which system made each run
L, run 1 (9 x 18)
[-11 -11 1 0 0 16 14 -8 -1 -6 -2 -10 -14 13 8 1 -5 -8]
[3 9 -7 -5 1 8 -6 10 -3 5 7 -9 22 0 18 -8 4 -7]
[0 3 -13 11 11 7 2 -14 2 -5 -9 13 -19 -6 11 -4 2 3]
[-6 -9 14 -13 -4 18 7 0 -1 -2 6 -18 1 14 7 5 -4 -12]
[9 17 -15 5 8 5 -13 7 -7 7 2 9 15 -6 13 -10 10 3]
[-9 -9 3 -1 5 7 9 -18 2 -8 -9 6 -30 -2 6 8 0 -2]
[3 1 15 -13 -3 17 -5 13 -3 7 13 -17 24 8 5 -1 -1 -9]
[2 15 -20 13 12 -3 -9 -4 -7 5 -10 26 -9 -9 7 -7 13 10]
[-13 -18 23 -16 -6 10 11 -12 7 -8 -2 -12 -17 4 3 16 -5 -11]
Y, run 2 (9 x 18)
[-5 -5 1 4 -4 -27 -6 8 6 5 1 -3 18 -15 -11 0 10 4]
[-1 -2 0 22 -9 -9 5 11 6 1 -1 8 -15 7 -8 -4 -18 7]
[-12 -8 7 -14 -14 -4 4 1 -9 7 1 -6 14 10 -11 -13 -7 0]
[-2 1 -16 17 2 -24 -1 6 4 -2 -1 -7 13 -2 -6 3 10 4]
[4 -1 4 6 -13 2 14 15 4 -7 1 0 -10 6 -3 -3 -26 -2]
[-4 -13 -2 -13 2 -7 1 -5 -6 6 11 -15 14 6 -11 -19 5 0]
[2 10 -24 18 1 -16 6 4 1 -9 -7 -2 -2 11 2 11 2 2]
[8 -3 12 -11 -11 15 14 9 0 -10 2 -8 5 -2 -7 -3 -22 -8]
[2 -13 -12 0 15 -10 -5 -2 -2 5 17 -16 3 5 -2 -13 19 1]
Q, run 3 (9 x 18)
[-4 14 -7 18 7 4 -10 22 -20 13 -7 21 2 7 -4 16 29 7]
[-7 -10 25 -21 -9 -25 -3 -7 7 2 -8 17 -21 -20 -15 14 -1 3]
[4 4 17 13 13 23 -29 -21 7 7 10 -6 18 6 -5 7 15 13]
[-18 11 -3 13 -16 -11 6 26 -16 11 -22 27 5 0 -7 10 7 4]
[-4 -24 35 -16 -2 -16 -11 -11 23 3 11 -9 -4 -26 -5 4 1 -2]
[-5 11 -8 37 8 18 -24 -9 -4 17 5 5 14 25 -2 -9 9 20]
[-26 -2 10 -15 -34 -20 20 17 -7 2 -25 18 5 -10 -6 7 -15 -7]
[8 -18 19 5 16 -1 -23 -12 29 4 28 -31 16 -18 7 -7 8 -1]
[-15 14 -25 43 -8 5 2 11 -17 13 -13 25 -7 29 -2 -16 -6 17]
Y, run 4 (9 x 18)
[-20 -2 -3 -9 -6 -5 -9 -1 -14 22 1 3 2 22 7 -11 10 2]
[-5 11 -7 2 -11 -17 5 -2 5 -10 -19 7 16 -16 -4 15 -2 1]
[4 -11 18 20 0 14 0 13 10 2 12 -5 2 -8 -8 -8 -10 2]
[-11 -4 -8 -8 -3 -16 -4 4 -8 17 6 2 -11 14 12 -18 2 -1]
[-5 7 -9 -3 -12 -11 7 -18 2 -12 -18 3 13 -3 -10 5 -9 5]
[5 -3 8 20 2 16 0 18 5 -1 8 -11 16 -1 -5 1 0 -1]
[-2 -6 -6 -8 -2 -15 4 14 0 8 9 -1 -17 2 16 -13 -5 -8]
[-3 0 -10 -7 -4 -8 2 -30 1 -8 -8 -2 5 6 -13 -7 -10 7]
[2 7 -6 19 3 16 2 13 -5 -3 -2 -7 20 8 -3 8 8 0]
U, run 5 (9 x 18)
[1 13 -17 2 -6 -6 -12 -18 8 5 4 -5 0 22 18 -12 -17 6]
[-6 4 -3 -4 1 23 13 -12 -11 -15 -16 -8 19 5 -9 16 8 -4]
[9 -10 17 11 9 10 0 27 11 0 12 -5 -6 -23 10 4 6 -10]
[4 4 -21 3 3 -9 -3 -16 4 4 5 9 -23 6 16 -27 -17 5]
[-13 0 6 -14 -3 14 -2 -28 -4 -5 -7 -15 15 23 -6 18 6 0]
[22 11 7 10 6 16 1 35 2 -7 7 -4 15 -17 2 15 5 -9]
[-1 -13 -13 1 12 -6 9 -10 -1 -1 0 16 -34 -18 9 -28 -4 0]
[-11 -1 14 -12 -8 -2 -22 -31 11 10 8 -16 3 31 4 8 -3 7]
[23 29 -13 2 -1 18 6 22 -14 -12 -8 3 29 2 -5 16 1 -4]
V, run 6 (9 x 18)
[28 18 -14 9 20 3 -15 9 2 1 11 11 -10 -11 14 -6 6 4]
[-10 -16 13 -16 2 16 14 -16 -16 -4 -7 10 -25 7 -22 0 1 2]
[14 7 12 -23 -2 -5 -14 14 10 4 18 -25 19 6 12 15 3 -12]
[16 17 -11 12 13 11 -4 6 -11 0 -11 37 -14 -22 -1 -6 6 9]
[-19 -29 33 -20 -8 1 10 -9 3 1 4 -11 -21 7 -14 10 -2 -7]
[22 30 -5 -2 2 -8 -32 17 5 15 16 -3 25 8 17 5 6 3]
[-10 -1 0 -1 0 12 17 -11 -17 -8 -29 40 -19 -27 -14 -2 0 6]
[-9 -25 37 -8 -12 -9 -7 8 25 6 23 -36 2 11 3 16 -6 -11]
[17 39 -28 16 9 -4 -27 12 -14 19 -1 32 11 4 10 -12 12 17]
Q, run 7 (9 x 18)
[17 -9 1 -24 5 -6 13 21 -18 -1 13 0 -8 -2 -26 -10 2 -3]
[6 -3 -9 5 11 -8 2 -22 7 -15 4 -21 -10 25 -14 22 6 4]
[20 23 11 -6 -10 18 0 27 -8 -1 1 12 -3 12 -3 15 -16 -2]
[4 -22 2 -15 14 -11 12 2 -12 -7 7 -10 3 -10 -33 -3 21 0]
[5 11 -1 18 3 -6 -12 -7 13 -3 4 -6 -20 30 5 32 1 5]
[15 10 19 -21 -12 17 1 21 -18 5 0 21 6 -5 -21 -7 -15 4]
[-10 -22 -4 5 15 -16 4 -13 2 -10 2 -25 12 0 -21 17 33 -1]
[12 23 10 19 -11 0 -17 20 11 9 5 16 -23 19 14 22 -18 6]
[-2 -18 19 -28 -3 10 9 -2 -22 4 2 8 13 -15 -40 -26 0 6]
L, run 8 (9 x 18)
[13 -4 2 -6 4 16 -4 1 -5 5 17 -8 6 8 -4 -26 -11 2]
[-3 10 -26 3 10 -8 -1 -15 -8 -5 -10 2 -1 13 3 10 17 4]
[6 0 12 -12 -8 11 14 9 7 -14 -4 -6 -3 -15 11 13 -15 -16]
[13 -6 -4 5 19 7 -10 8 -8 11 20 -2 2 -2 -5 -24 12 5]
[-6 12 -10 -5 0 -9 -5 -21 2 -3 -10 5 -20 23 11 22 2 3]
[7 1 15 -22 -9 22 11 7 -4 -9 -4 -4 23 -19 -4 -2 -12 -12]
[5 -5 -11 23 26 -3 -10 9 -6 8 10 7 -10 -5 -3 -4 31 8]
[-4 7 13 -19 -17 -4 -2 -10 9 1 -3 3 -26 22 15 17 -22 -4]
[7 2 3 -16 2 19 -2 -4 -14 1 0 0 41 -18 -18 -21 4 3]
V, run 9 (9 x 18)
[10 0 -4 -5 12 -7 -8 9 -10 6 11 -4 13 2 -15 -1 20 4]
[8 9 -5 -11 -1 -9 10 -2 0 -12 -12 12 -20 -3 0 18 -4 -3]
[13 -8 18 -9 -3 3 -4 4 7 2 17 -8 4 -4 -12 -13 -16 2]
[3 7 -8 4 12 -9 -8 8 -13 4 -2 9 2 1 -11 15 28 6]
[2 3 7 -20 -14 -8 10 -3 5 -7 -7 7 -20 0 4 6 -23 -6]
[11 -4 12 2 6 1 -17 3 5 9 17 -7 23 -9 -15 -12 5 9]
[-6 10 -8 7 2 -8 6 8 -11 -3 -17 18 -17 5 -5 27 17 1]
[3 -7 15 -21 -18 -9 2 -3 12 3 9 -6 -5 -3 5 -16 -32 -4]
[5 6 -3 18 15 -1 -20 -1 -4 7 4 3 26 -7 -17 4 27 14]
U, run 10 (9 x 18)
[-9 -4 2 -5 4 -5 -16 -32 8 5 2 -6 8 1 3 -3 8 6]
[10 21 2 13 -1 16 -9 10 -3 0 -5 8 11 9 -2 19 2 5]
[-6 -6 -1 -9 4 9 10 5 -9 0 -9 14 -4 -28 8 -15 6 -8]
[-5 -8 6 12 6 -13 -22 -17 17 11 11 -7 -3 3 7 -3 6 9]
[3 27 -10 4 -11 13 -1 0 -10 -1 -14 14 9 17 2 7 -12 5]
[-13 -16 8 -8 7 12 10 1 -6 -3 -6 -5 15 -26 -2 -3 18 -10]
[7 2 2 27 6 -13 -18 7 20 9 14 0 -14 -1 12 1 -2 8]
[-9 13 -14 -11 -13 12 8 -19 -14 -1 -18 15 0 15 5 -13 -19 4]
[-11 -15 15 -2 8 8 -2 0 2 -1 4 -24 28 -8 -6 16 27 -7]
X, run 11 (9 x 18)
[-14 -4 -13 -15 -2 -23 6 1 -1 0 -5 -10 7 -5 14 5 15 -12]
[8 8 1 22 -6 -4 -6 4 18 -1 0 10 -2 -15 7 -7 -20 6]
[-17 -17 6 6 7 19 4 -18 -10 3 -3 0 -4 9 -14 -8 10 6]
[-7 9 -12 -12 -8 -21 -4 -4 6 0 -3 -13 14 8 16 11 3 -7]
[8 6 -5 19 -4 8 6 10 3 -6 -6 13 6 -18 -3 -15 -17 4]
[-16 -20 3 8 13 10 5 -10 -3 1 2 -9 -17 11 1 2 17 -2]
[4 17 -7 -9 -13 -13 -12 -7 8 3 3 -9 17 17 10 2 -15 1]
[6 0 -9 7 4 16 20 4 -11 -14 -13 12 6 -20 -14 -10 -3 1]
[-13 -11 3 10 8 -1 -2 7 7 6 7 -12 -18 9 21 16 17 -9]
X, run 12 (9 x 18)
[-7 -6 9 -4 10 3 -2 0 -4 1 -3 5 -14 -6 2 19 23 -4]
[2 9 9 -11 -13 -10 -15 6 6 14 8 5 5 3 10 -6 -12 2]
[4 -7 1 -7 7 4 7 -12 -6 -9 -6 11 -2 -20 -19 -10 3 5]
[-12 2 10 1 -2 -9 -9 4 6 8 -3 -1 -4 2 13 26 17 -4]
[3 2 5 -4 -12 -4 -6 5 1 11 6 9 11 -7 -5 -27 -20 7]
[-6 -15 -2 -1 16 -2 8 -20 -1 -12 -9 1 -11 -13 -14 9 20 2]
[-9 13 10 6 -17 -12 -18 12 11 14 0 -1 12 11 18 16 -4 -1]
[2 -12 -6 -1 1 4 11 -3 -9 -1 0 8 7 -17 -19 -37 -12 7]
[-12 -9 -1 8 11 -12 -1 -14 10 -9 -6 -11 -16 4 6 33 24 -4]

runs to name
run 13 (2 x 18)
[17 9 -13 6 13 -7 -10 -7 9 -6 4 0 2 -13 7 0 4 3]
[5 -3 3 -3 0 13 13 -4 -3 -10 0 -2 -20 14 -6 5 -13 -3]
 : L
run 14 (2 x 18)
[2 4 3 -14 -9 -12 -3 7 4 7 6 4 -8 0 12 -5 -14 -4]
[3 -2 -2 -1 6 4 -6 -21 0 -2 1 -1 11 -2 -14 -9 2 9]
 : L
run 15 (2 x 18)
[16 4 -2 -8 -5 -24 -3 2 10 2 10 11 -32 0 4 -10 -25 3]
[7 -6 -1 -19 2 0 0 -27 -5 -8 5 -16 19 13 -29 -7 -3 9]
 : L
run 16 (2 x 18)
[5 9 4 5 6 10 -9 11 -5 4 5 -1 -1 15 2 17 11 0]
[5 1 4 -10 -5 -14 2 8 -8 1 -4 14 -6 -5 -20 2 0 5]
 : Q
run 17 (2 x 18)
[29 14 6 -24 -5 -18 -8 9 20 -9 14 -12 1 -6 10 14 -18 -9]
[14 -10 -15 3 23 10 8 -9 -18 -4 7 12 -16 -3 -24 -29 6 11]
 : Y
run 18 (2 x 18)
[5 5 4 -18 -3 -4 -4 -20 14 -10 3 -17 -2 9 9 15 -10 -6]
[17 12 -3 11 4 20 0 16 -8 -2 4 7 16 -8 -6 -12 -5 4]
 : V
run 19 (2 x 18)
[-2 -5 0 -10 -5 -13 -1 7 4 9 6 6 -11 -12 16 -19 -10 -5]
[-13 -5 -9 6 -2 -4 0 -29 0 -2 -9 2 3 6 -9 -10 -3 10]
 : Y
run 20 (2 x 18)
[12 0 -16 -22 -3 -19 8 -9 -6 -8 6 -12 13 9 -19 -14 -8 2]
[8 -2 -20 20 8 -1 16 9 -6 -16 0 -14 4 14 -16 10 7 0]
 : Y
run 21 (2 x 18)
[-16 -24 21 8 11 9 -6 -26 15 -4 2 -19 3 -8 -6 16 20 0]
[-2 26 0 16 -9 1 -23 22 -6 24 1 21 2 19 16 4 1 8]
 : Q
run 22 (2 x 18)
[-21 -11 -2 -5 -8 3 8 1 -10 7 -2 -10 14 9 3 -10 5 -6]
[6 3 -19 8 4 -16 2 -5 12 -9 0 -7 4 -10 9 -3 -4 -1]
 : X
run 23 (2 x 18)
[0 18 -12 6 -5 22 3 -11 -3 -8 -7 -5 -8 37 16 14 -15 -3]
[13 4 1 -29 6 16 7 8 -9 -9 0 -8 29 -26 4 -5 7 -15]
 : Y
run 24 (2 x 18)
[-5 7 -17 30 -11 -29 2 14 15 2 -1 2 -15 13 15 3 -16 4]
[-13 -9 -13 0 -8 -10 1 -27 -6 5 -4 3 14 6 -18 -36 -14 15]
 : V
run 25 (2 x 18)
[-10 1 6 6 -5 2 4 -2 -3 2 -6 9 -35 28 1 20 -4 2]
[5 3 7 -32 -13 4 4 6 -2 -1 5 -13 30 -8 5 -12 -16 -12]
 : U
run 26 (2 x 18)
[-8 4 9 21 1 9 -22 -3 9 16 8 -4 8 13 12 4 5 7]
[-3 19 -17 5 -5 12 7 1 -7 -5 -18 13 11 -6 17 -2 -6 -4]
 : U
run 27 (2 x 18)
[-1 -9 8 -2 10 -15 -16 1 5 13 11 0 -2 -15 3 -2 19 3]
[-9 7 -1 16 -5 1 -9 -17 1 6 -10 17 -6 8 -5 -1 -5 15]
 : Q
